In the rows, 128 means zero.
Each named move below is a turn or a mirror, shown by a few rows before and after it. Which moves, in which order, take the first row of each later pair to the second? The first pair is answered.
Kesin (before => after):
[125 112 124 125 153 149  93 169 124  87 129 144 119 109 159 147 153] => [126 119 129 133 141 149  96 172 115  89 124 140 128 119 156 144 164]
[151 122 142 164  70 137 105  58 134 122 128 127 139 139 109 113 142] => [150  91 103 129  95 124 112  81 187 139 134 117 112 108 136 114  95]
[145 117 119 111 138 142 135 134  87  89 107 132 154 131 144 124 204] => [144  86  87  78 164 128 139 156 136 100 116 120 135 104 164 115 155]
Pekul (before => after):
[ 98 139 115 114 157  99 136 118 139 114 120 152 132  99 131 114 129] => [130 128 109 111 112 114 136  95 157 142 137  95 127 142 112 107  97]
[102 112 148 161 121 102  94  92  98 112 127 116 147  89 115 120 167] => [115 155 140 128 143  94 180  96 115 144  95 121 142 102  98  97 140]
[147 117 114 108 131 158 151 137 163 158 124  93 118 172 127 135  88] => [114  85 121 154 151 143  72 156 139 113 137 133 126 131 167 146 130]
rusin (before => after):
[138 114 144 118 180 165 117 190 127 117 108 126 107 132 181 162 104] => [102 139 143 125 195 125 137 150 100 105 102 174 139  82 161 145 130]
[138  63 140 200  61 137  81 129 157 154 197 116 133 127 119 136 129] => [126  69 150 213  82 123  81 147 154 161 187 138 134 111 137 152 129]
[138 130 114 116 113 117 124 133 142 127 124 130 125 134 131 108 133] => [146 126 116 124 123 120 119 145 144 125 125 126 120 132 132 121 128]
[156 129 112 109 136 143 159 181 194 139 107 100  82 147 141 136  73] => [122 147 126 135 169 110 168 186 172 138 107 152  96  91 145 140  89]
botan (before => after):
[129 158 143 140 158 126 161 152 117 149 111 160 119 124 128 152 131] => [121 154 123 125 167 121 158 163 122 130 111 167 119 116 139 144 139]
[118 176 114 105 178 113 164 124 119 132 118 140 127 130 112 113 136] => [111 180 112 104 180 102 163 117 123 135 115 144 134 126 110 111 130]
[140 137 131 122 126 150 120 135 146 125 106 124 137 145 144 136 121] => [132 130 111 116 132 140 111 135 156 121 111 118 135 130 145 132 116]
[123 112 119 114 163  74 164 130 141 177 120  97  99 128  98 112  69] => [149 134 146 127 164 114 173 151 104 164 108  96  91 186  94 131 105]
Now pairs of rows:
Each pair is 2 to 4 moves apart.
[108 125 118 131 166 131  94 159 139  76 105 111 137  91 180 123 165] => [121 130 122 124 122 150  99 122 118  67 108  84 154 119 146 101 186] | Kesin, rusin, rusin
[168 114 115 110 103 145 137 130 166 169 123  92  99 168 125 137  76] => [112  92 116 142 165 115  76 174 150 124 124 160 110  89 163 153 114] | Kesin, Pekul, Kesin
[147  89 136 158 133 152  72 197 108 106 105 164 125 179 128 153 156] => [144  81 128 150 133 124  95 191 157 176 116 137 107 153 121 166  67] | botan, botan, botan, Kesin
[155 137 152 139 131 159 144 118 122 177 126 129 129 174 126 158  92] => [138 155 165 151 148 144 144 133  94 163 121 162 139 154 135 160 125] | Pekul, Kesin, Pekul, Kesin
[ 95 117 129 148 125  69  92 122 155 138 124 140 112  67 110 116  55] => [100 140 121 122 176 102 113 188 130  68  82 179 101  91 135 110 130] | botan, botan, Kesin, rusin
[146 159 170  97 117 130 167 107 119 149 124 130 132 161 104 138 128] => [151 133 137  75 143 151 154 151 153 122 117 129 112 163 145 138 122] | rusin, Kesin, botan
[118 128 163 142  88 118 123  81  93 138 145 129 118 163  90 132 130] => [106 112 147 134 154 123 105 166 117 116 137 174  95 136 146 159 136] | rusin, Kesin, botan, Pekul
[ 91 132  54  55 138  87 167  90 218 132 121 114 141  94 107  71 108] => [129 110  49  46 162 151 152 174 228  93 109 107 105 149 149  97 138] | botan, rusin, botan, botan
[127 129 118 114 166 126 137 173 151 124 125 143 117 109 153 151 106] => [118 167 141 123 122 115 167 103 108 135 125 147 147 121  95 117 129] | botan, botan, rusin, rusin
[141 114 143 134  96 135 114 103 104 118 126 109 128 162 119 118 131] => [132 148 138 118 138 116 179 117 105 132 109 139 128 148 115 104 128] | Kesin, Pekul, Kesin, Pekul
